0: [74, 77, 213, 151, 171, 205, 119, 110, 138, 162, 55, 97, 42, 123, 107, 122, 169, 148]
1: [100, 121, 137, 158, 139, 166, 131, 141, 162, 124, 199, 121, 140, 113, 160, 127, 157, 153]
2: [107, 108, 62, 98, 75, 114, 78, 149, 118, 87, 196, 89, 193, 127, 146, 120, 105, 111]
3: [57, 41, 136, 132, 222, 196, 74, 83, 113, 145, 52, 82, 3, 198, 98, 159, 155, 184]
4: [127, 152, 89, 131, 99, 221, 103, 171, 117, 153, 112, 100, 86, 210, 148, 162, 154, 159]
5: [172, 141, 77, 58, 21, 35, 139, 126, 78, 62, 109, 154, 240, 51, 120, 71, 64, 56]
6: [169, 118, 70, 74, 65, 18, 138, 131, 105, 71, 166, 149, 208, 54, 135, 74, 62, 93]
7: [52, 99, 195, 187, 186, 192, 133, 100, 140, 157, 91, 91, 46, 114, 107, 102, 161, 110]
8: [133, 138, 123, 142, 68, 137, 226, 141, 163, 121, 185, 123, 116, 56, 220, 117, 133, 151]
9: [171, 196, 123, 132, 135, 125, 120, 131, 135, 166, 113, 169, 128, 184, 121, 178, 150, 136]
10: [135, 147, 199, 159, 169, 93, 164, 100, 141, 147, 150, 157, 163, 110, 68, 111, 141, 83]
11: [159, 129, 131, 141, 98, 99, 202, 145, 157, 105, 182, 125, 120, 76, 213, 121, 129, 158]
12: [141, 143, 120, 100, 88, 62, 180, 106, 150, 92, 173, 141, 200, 59, 124, 81, 96, 79]
13: [57, 53, 117, 154, 205, 216, 81, 85, 139, 145, 72, 61, 3, 185, 115, 181, 178, 214]
14: [128, 148, 176, 159, 165, 163, 131, 95, 115, 189, 82, 160, 74, 203, 81, 168, 149, 108]
15: [84, 143, 191, 188, 159, 154, 136, 86, 167, 149, 175, 112, 148, 83, 110, 111, 141, 102]
16: [67, 59, 187, 192, 255, 143, 90, 51, 135, 162, 53, 90, 25, 144, 66, 131, 149, 109]
17: [71, 141, 166, 186, 118, 128, 164, 96, 196, 135, 183, 107, 145, 47, 126, 101, 121, 107]
18: [49, 53, 147, 167, 255, 164, 74, 52, 122, 149, 25, 77, 14, 169, 71, 139, 128, 126]
19: [146, 139, 101, 113, 101, 181, 120, 171, 106, 136, 111, 135, 94, 227, 136, 177, 130, 159]
20: [70, 133, 183, 207, 178, 116, 132, 61, 193, 138, 183, 107, 149, 83, 103, 126, 144, 114]
21: [141, 128, 141, 130, 86, 176, 214, 174, 127, 135, 143, 120, 85, 75, 228, 132, 139, 195]
22: [69, 75, 170, 198, 255, 144, 79, 40, 140, 153, 60, 90, 15, 167, 60, 155, 150, 137]
23: [105, 52, 178, 119, 244, 146, 103, 75, 85, 160, 23, 101, 23, 206, 56, 144, 141, 146]
24: [181, 118, 118, 84, 118, 40, 139, 157, 116, 102, 175, 162, 189, 122, 134, 115, 98, 108]
25: [123, 116, 117, 118, 122, 78, 94, 130, 153, 112, 170, 132, 200, 121, 130, 121, 125, 110]
26: [68, 50, 168, 157, 255, 153, 74, 51, 135, 150, 43, 82, 8, 200, 61, 168, 178, 165]
27: [122, 129, 175, 148, 177, 86, 130, 112, 164, 144, 155, 149, 178, 128, 113, 138, 153, 133]
28: [173, 200, 94, 93, 39, 97, 146, 137, 141, 102, 149, 152, 181, 63, 172, 115, 110, 108]
29: [159, 206, 92, 88, 8, 76, 182, 125, 116, 87, 120, 145, 214, 38, 144, 75, 86, 71]
30: [168, 106, 73, 84, 104, 91, 106, 201, 115, 96, 182, 143, 143, 153, 165, 139, 108, 169]
31: [90, 71, 141, 142, 178, 200, 126, 113, 114, 148, 69, 101, 33, 169, 144, 169, 167, 226]
32: [133, 165, 190, 159, 152, 158, 141, 103, 122, 190, 75, 172, 88, 186, 95, 161, 149, 121]
33: [132, 118, 133, 108, 119, 189, 118, 172, 90, 139, 105, 139, 106, 230, 119, 148, 133, 132]
34: [83, 41, 146, 118, 255, 152, 91, 64, 99, 150, 20, 106, 17, 221, 49, 156, 133, 167]
35: [180, 121, 72, 86, 57, 114, 131, 231, 88, 90, 153, 133, 155, 102, 193, 110, 85, 140]
36: [179, 112, 115, 105, 115, 139, 124, 204, 103, 119, 154, 143, 119, 206, 152, 153, 119, 175]

[90, 107, 132, 156, 121, 209, 168, 164, 159, 145, 149, 98, 47, 104, 218, 168, 164, 227] 21 1
[121, 104, 136, 117, 164, 153, 109, 126, 97, 159, 70, 133, 75, 253, 85, 135, 130, 135] 33 14
[126, 104, 89, 89, 81, 75, 99, 141, 128, 98, 164, 124, 211, 91, 134, 116, 117, 108] 25 2
[71, 150, 149, 169, 83, 130, 157, 102, 172, 121, 195, 96, 160, 42, 144, 85, 125, 105] 17 15
[158, 158, 155, 147, 115, 108, 215, 126, 170, 137, 153, 161, 142, 85, 155, 126, 142, 127] 11 8
[159, 91, 42, 97, 102, 53, 76, 141, 123, 68, 188, 100, 183, 95, 156, 113, 94, 116] 2 25
[145, 104, 59, 73, 36, 85, 130, 167, 103, 66, 187, 116, 200, 37, 174, 82, 72, 92] 6 35
[170, 180, 84, 83, 32, 64, 160, 122, 122, 90, 118, 156, 194, 48, 154, 92, 90, 84] 29 28
[127, 145, 141, 123, 130, 127, 132, 143, 108, 132, 179, 153, 184, 109, 116, 96, 114, 97] 25 27
[131, 202, 114, 141, 74, 153, 126, 119, 148, 146, 135, 143, 145, 88, 147, 130, 146, 117] 28 1
[64, 115, 196, 187, 157, 182, 134, 107, 174, 161, 151, 109, 106, 93, 131, 128, 179, 135] 15 7
[153, 193, 134, 141, 105, 171, 135, 142, 139, 166, 134, 152, 142, 133, 151, 162, 160, 142] 9 1
[173, 127, 82, 105, 125, 143, 90, 173, 108, 127, 108, 136, 100, 247, 138, 181, 119, 172] 19 36
[107, 128, 186, 173, 226, 142, 134, 104, 171, 152, 145, 123, 94, 147, 111, 150, 164, 154] 27 15
[134, 212, 125, 146, 107, 164, 124, 137, 158, 152, 131, 152, 144, 116, 133, 149, 153, 125] 9 1
[144, 201, 103, 147, 84, 169, 127, 149, 162, 145, 150, 129, 139, 109, 171, 162, 156, 147] 1 9
[109, 151, 185, 170, 157, 133, 141, 108, 146, 149, 168, 119, 158, 122, 111, 108, 136, 98] 15 10
[186, 130, 76, 90, 145, 107, 95, 184, 104, 121, 130, 132, 108, 246, 155, 181, 111, 184] 36 19
[186, 145, 90, 85, 26, 166, 129, 252, 78, 105, 134, 145, 145, 146, 196, 129, 109, 160] 35 36
[90, 98, 133, 150, 143, 225, 147, 148, 139, 137, 111, 96, 36, 124, 180, 177, 170, 224] 31 4
[193, 196, 101, 103, 83, 98, 156, 144, 129, 125, 142, 178, 178, 91, 139, 125, 110, 109] 28 24
[142, 139, 112, 96, 72, 171, 111, 211, 86, 123, 146, 138, 151, 189, 152, 131, 138, 142] 36 19
